In the rows, zero is written as 128.
One hidden turn or mirror swaps the rows below in pairs. Which row is each named row swapped with?
The rows were stretched afterwards, more along some directions than others.
mapun: [109 136 163 137 155 103 129 160 116 113 128 100 111  89 116 119 106 116
 149 150]
repet: [ 94 159 157 126 117 133 102 102 126  96 159 121 160 127 129 136 159 127
 134 136]
los: [120 154 153 119 133 129 108 101 105 115 149 108 165 132 139 131 153 135
 146 132]
lop: [ 90 122 136 119 119 123 117 156 131 109 122 127 132 113 131 158 143 119
 127 139]
bupa: [ 90 160 112 156 156 135 161 133 140  96 150 119 109 132  94 154 146 173
  92 136]
Tagul: [122 135 148 138 136 124 110 121 149 119 138 137 135 143 157 119 120 153
 134 134]
nev: [ 72 165 138 149 171 140 133 131 125  95 143 120 161 105 124 155 165 141
 105 140]
bozi: [130 135 134 139 147 120 126 137 139 131 117 118 109 137 152 123 110 152
 136 124]
Ked: [138 132 177 148 159  87 145 122 109 108 134 121 124 137  77 140 113 138
 172 155]
Sop: [110 137 154 126 138 103 144 140  80  98 155 100 154 117  92 173 163 131
 140 160]
telu: [ 93 142 142 144 127 120 130 144 133  78 124 137 159 127 122 172 167 144
  95 146]
Tis: [130 103 165 130 106  96 138 147 102 110 153 122 133 109  95 139 116 105
 183 144]
zak: [113 153 145 133 161 128 162 181 134  97 143 128 126 100  94 145 148 129
 127 145]
Lel: [ 84 144 122 141 132 107 140 140 129 107 139 125 120 150 105 182 164 154
 105 136]
feb: [113 124 142 131 151 125 128 155 153 136 131 122 112 114 158 107 116 137
 140 136]
tunaf: [100 160 164 141 132 115 128 147  94  91 173 102 134  97 126 152 132 106
 152 156]
sipo: [125 144 159 150 139 123 147 115 135  86 164 117 122 110 117 122 123 134
 136 124]
tanap: [108 131 138 123 102 127 124 159 124 113 131 120 156  89 103 133 147 102
 159 130]
talip: [ 89 174 147 126 130 114 148 144 113  73 158 113 142 112  98 152 154 156
 124 125]
Lof: [115 157 143 161 157 140 138 105 138  96 149 143 133 124 133 127 156 155
 104 121]
bipos: [123 129 157 140 105  95 155 160 114 108 134  95 133 122  89 144 123 122
 149 156]
zaz: [ 99 103 147 123  82 102 145 147 126 111 131 144 135 132 107 132 147 134
 138 150]
bunip: [ 97 164 152 160 158 121 132  97 110  96 156 129 139 137 120 138 161 160
 104 135]
feto: [116 142 150 120 124 132  98  91 107 109 140 119 169 145 148 136 165 139
 135 134]
neru: [129 118 166 129 126  74 147 145  96 110 157 107 133 142  71 164 143 141
 172 165]
taser: [ 97 148 142 146 147 135 120 114 115 109 129 148 152 133 142 134 171 153
 100 141]
rekar: [ 86 156 142 146 177 100 140 133 107  96 165 101 116 132 113 179 147 165
 111 143]
vos: [106 130 159 129 134  94 148 147  78  96 159  97 148 115  82 170 153 126
 147 171]
vonop: [113 132 151 126 138 137 119 164 122 114 116 134 153  92 155 108 142 117
 135 152]
guto: [ 90 131 152 138 128 102 150 155 111  85 168 125 150 123  86 173 162 144
 122 172]
tini: [ 74 161 149 140 118 137 133 134 151  70 163 140 142 103 110 140 163 123
 110 131]
Tobam: [115 131 135 158 151 118 133 133 102  94 125 135 142 104 113 158 148 146
 119 131]
kuda: [ 92 152 134 151 163 126 116 120 142  69 149 125 149 120 149 146 177 165
  90 105]
zarom: [104 135 134 127 130 139 105 119 140 119 127 115 127 135 146 116 110 151
 131 150]
zosa: [100 155 139 148 142 139 127 123 119 107 127 141 142 129 133 122 166 150
 103 137]
teb: [ 73 162 148 139 131 136 129 123 149  77 163 138 143 116 112 150 167 135
 100 131]
rure: [129 136 130 148 163 120 164 160 127 111 131 109  97 103 116 145 118 143
 126 117]
zas: [114 135 136 142 174 116 147 134 140  90 144 123 130 105 115 165 161 138
 112 119]
lekop: [119 130 153 125 142 138 119 157 120 116 114 135 154  95 153 110 139 124
 136 152]
zuvik: [114 164 132 128 140 132 116 107 144  90 163 124 149 128 145 166 165 144
 106  90]
tonef: [130 147 161 147 151 126 136 107 136  97 159 113 124 117 131 117 116 142
 135 122]
negid: [124 140 163 130 137 116 140 165 120 104 157 105 141 101 116 117 113 134
 158 158]
koraz: [121 134 135 149 137 146 149 153 153 104 154 150 134  94 153 133 156 110
 127 125]
faru: [114 130 163 144 161 121 117 117 103 127 128  98 146 112 145 116 106 132
 154 156]
tamo: [105 156 152 133 145 117 150 144 152  92 143 143 148 123  68 155 166 126
 148 132]
rega: [106 146 151 136 147 115 139 170 137  99 134 145 138 115 104 138 159 148
 134 147]
nobi: [143 109 168 116 141 102 129 138 102 114 142 110 136 130 115 149 120 123
 166 164]
Zoz: [ 99 158 139 142 142 136 154 171 140  77 157 148 140  82  97 147 159 122
 131 111]
raso: [ 89 163 138 152 136  99 157 134 124  94 178 115 124 148  77 177 158 159
 115 139]
buro: [107 155 154 123 130 143  95  91 138 108 148 132 168 131 158 114 160 133
 133 122]
feze: [115 136 153 130 141 100 144 137  77  96 156  98 152 117 100 171 162 129
 139 158]
Budo: [113 128 144 149 122 112 129 132 130 121 136 136 113 129 136 131 128 136
 113 126]
Zalo: [119 134 151 128 149 138 129 165 127 108 122 132 151  88 145 109 136 125
 138 149]
puzet: [ 79 160 150 147 144 128 156 149 141  67 171 124 127  88  87 160 154 134
 103 134]
Das: [ 88 113 159 154 110  85 128 154 108 111 137 102 113 122 107 112 127 131
 137 159]
Sep: [125 130 164 132 136 130 132 131 145  94 155 115 129  92 130 119 112 122
 144 129]

Swapped with Lof: repet
Swapped with nev: faru
Swapped with zuvik: Budo
Swapped with zarom: bupa
Swapped with Lel: bozi

One hidden turn or mirror swaps the rows below in pairs. Which row is each named row swapped with?
The rows were stretched afterwards, more along some directions than others.
fot: [165  59 151 123 145 149 119 125 129 151 107 163 132 184 117 127 140  95
 147 106 156]
zubi: [126 125 158 103 159 119 127 165 129  96 131 138 111 159 167 143  95 180
 144 103 167]
Duga: [166  64 181  92 203 131 116 155 110 146 137 145 160 187  99 146  77  87
 155 102 158]
Zezo: [138  65 134  92 134 130 108 135 141  95  90 156 122 173 160 145 125 168
 155 114 146]
vupa: [135 112 165 121 140 182  93 175 120 123  88 140 134 159 159 116  93  98
 129  86 107]
Mog: [138 149 124 112 132 154 130 251 144 157 119 156 135 186 145 155 112 105
 136 109 131]
Lumos: [167  71 144 107 207 168  67 174 150 122 138 182 114 157 146 148 111 172
 134  93 160]
Baz: [162  83 156  77 250 154  76 174 140 130  88 155 132 152 149 170 103 121
 148  96 145]
Vese: [136  74 168  96 163 154 105 156 184 124 115 169 140 178 169 141 105 167
  85  98 155]
Foz: [152  46 189  94 175 151  88 159  85 119 115 168  96 162 125 112 127 139
 156  75 158]
Kebeg: [162  86 170 126 195 150 123 144 158 141 133 130 145 177 134 118  83 155
 108 102 155]
fuvi: [135  81 174  87 172 133 162 120 146 145  93 138 153 194 159 145  82 106
 134  96 168]
tof: [129  79 131  69 191 122 128 165 148 151 148 165 141 157 134 158 120 125
 120 101 177]
mopal: [183  78 174 118 204 171  93 152 100  76  91 127 133 135 148 102 116  97
 165  71 124]
Dulo: [141 120 160  97 182 145 135 165 150 146 103 130 168 176 159 166  87 110
 162  98 124]
rozoz: [167  99 160 121 176 160  95 169 102  79 108 137 126 131 174 103  97 132
 165  89 129]
bol: [104 102 156  89 183 119 123 204 145 129  92 123 153 196 130 142 126 164
  95  59 164]
Fasi: [175  89 140 144 174 122  95 141 129 133 104 128 139 152 131 164 108 111
 161 102 128]
Div: [159  49 201 107 195 132 126 157 125 132 119 146 124 194 134 144 110 107
 130  87 180]
Rupag: [119 111 209  79 162 142 116 209 128 108  99 150 149 167 192 146  86  97
 110  64 125]
lom: [137 129 120 126 152 159 130 247 136 161 113 165 147 191 142 145  88  92
 139  98 121]
kubal: [157  98 133 122 178 148 134 168 176 162 103 134 153 170 142 135  79 108
 132  91 120]
riv: [117  86 149  99 148 122 140 176 118 116 149 181 125 182 155  95  67 130
 125  92 143]
rolob: [139  95 140 106 242 112 106 181 114 128 111 136 159 180 130 198 108  83
 147  90 126]
Zamig: [152  59 190  72 221 150  97 210 128 158 117 194 135 162 136 169  87 114
 141  69 156]
Neto: [157 109 142 133 162 186 109 169 132 123  91 155 137 155 118 112  85 131
 170 113 113]
det: [125 139 180  67 164 107 120 186 140 120  90 114 150 165 161 167  82 127
 140 110 146]
Pura: [169 110 153 106 176 186  98 148 118 108 113 178 102 120 161 111 124 108
 169 111 142]
Napap: [142 105 196  43 183 142 139 170  98 130 114 178 129 167 147 123  89  83
 145  77 145]
lim: [143 134 168 104 180 163 131 196 136  94 107 140 144 158 186 139  79 123
 136  47 119]
kopun: [167  73 122 133 186 113 126 149  84  96 114 153 147 183 123 144 140  86
 147  70 141]
midob: [127  41 133 111 136 126 113 120 127 102 109 170 126 154 155 117 115 153
 131 111 153]
Bivi: [119  66 153 103 178 143 127 154 135 125  83 175 122 156 129 154 141 133
 126  87 166]
Beg: [124 128 192  81 146 148 111 215 139 107  97 141 144 163 192 167 109 112
 106  78 123]
mas: [161 114 126 126 189 160 106 163 107 123 118 152 117 114 125 128 101  95
 166 117 107]
gur: [135 109 153  57 135 147 128 194 139 161 110 183 111 167 196 134  55 115
 166  97 138]
Fomiz: [143 115 154 103 185 153 110 210 101 156 158 177 162 169  84 141 116  96
 157 106 134]
mimup: [174  82 133 119 213 134  89 209 133 100 127 183 152 185 139 134 102 120
  99  69 131]
timun: [162 122 120  89 170 143  97 136 123  99 123 138 127 157 192 153 115 113
 153 109 124]
Duk: [167 156 117 109 169 172 103 200 122 119 155 148 150 146 141 131 122 109
 124 117 119]
tet: [101 123 174  88 159 144 138 230 107 153 101 155 122 182 125 135  93 104
 143  74 157]
niz: [149 136 163  57 182 142 117 188 153 128 133 191 125 147 180 126  75 126
 125  98 154]
Puro: [152  85 129  84 193 129 139 151 137 108 103 139 169 188 190 126  60 111
  97  76 145]
felet: [130  95 156  94 187 106 138 142 155 144  95 121 126 180 170 172  96 141
 137  81 147]
gezog: [144  87 140 113 166 153  63 184 140 120  83 155 134 169 153 130 112 167
  95  81 132]
tute: [155 121  90 109 144 157  99 190 130  91 119 169 130 161 168 140 120 139
 104 116 124]
tob: [163 103 128 112 160 132 128 162  96  80 129 174 115 166 149 136 148 136
 130  76 138]
Memim: [142 109 149 103 191 132 122 206 130 155  96 162 122 183 134 184 136 110
 161  86 144]
tek: [153  45 135 104 182 151 137 154 129 145  99 169 143 184 148 119  60 128
 110  91 154]
mevam: [141  62 112 138 192 152 110 150 146 111  69 135 136 183 128 134  98 161
 110  74 135]
fom: [168  69 164  85 219 116 104 198 131 127  98 166 146 201 135 176  89 123
 157  59 145]
bopal: [153  84 158 134 174 133  93 164 135 130 163 161 130 165 126 121  87 144
 126 128 147]
dem: [141  78 133 105 164 156 118 167 156 121 127 178 124 149 170 123  96 171
 114  89 119]
Fabul: [152  79 159 152 208 161  91 189 100 104 110 164 137 171 125 141  71 112
 181  62 106]
gafi: [149  81 150 134 199 137  93 184  75  94  95 158 145 177 145 161  90  86
 177  67  95]
lopa: [113  76 166  68 164 119 145 167 110 155 134 193 112 180 167 120  49  95
 150  80 135]
tigu: [165  59 119 153 197 187  91 158 137 126  93 158 117 151 146 155 126 117
 137 113 123]
Bag: [118  54 161 109 177 117 123 184 133 137 100 150 157 190 147 161  98 138
 131  88 127]
kob: [122 135 158  79 168 105 123 170 146 134  90 143 158 161 142 145  71 100
 127 103 121]
mozu: [134 123 180 100 133 115 128 181  98  86 110 111 131 172 154 149 137 127
 156  95 139]

Swapped with mimup: Bag
Swapped with lom: Rupag
Swapped with timun: zubi
Swapped with lim: gur
Swapped with fuvi: Pura
Swapped with Duk: det

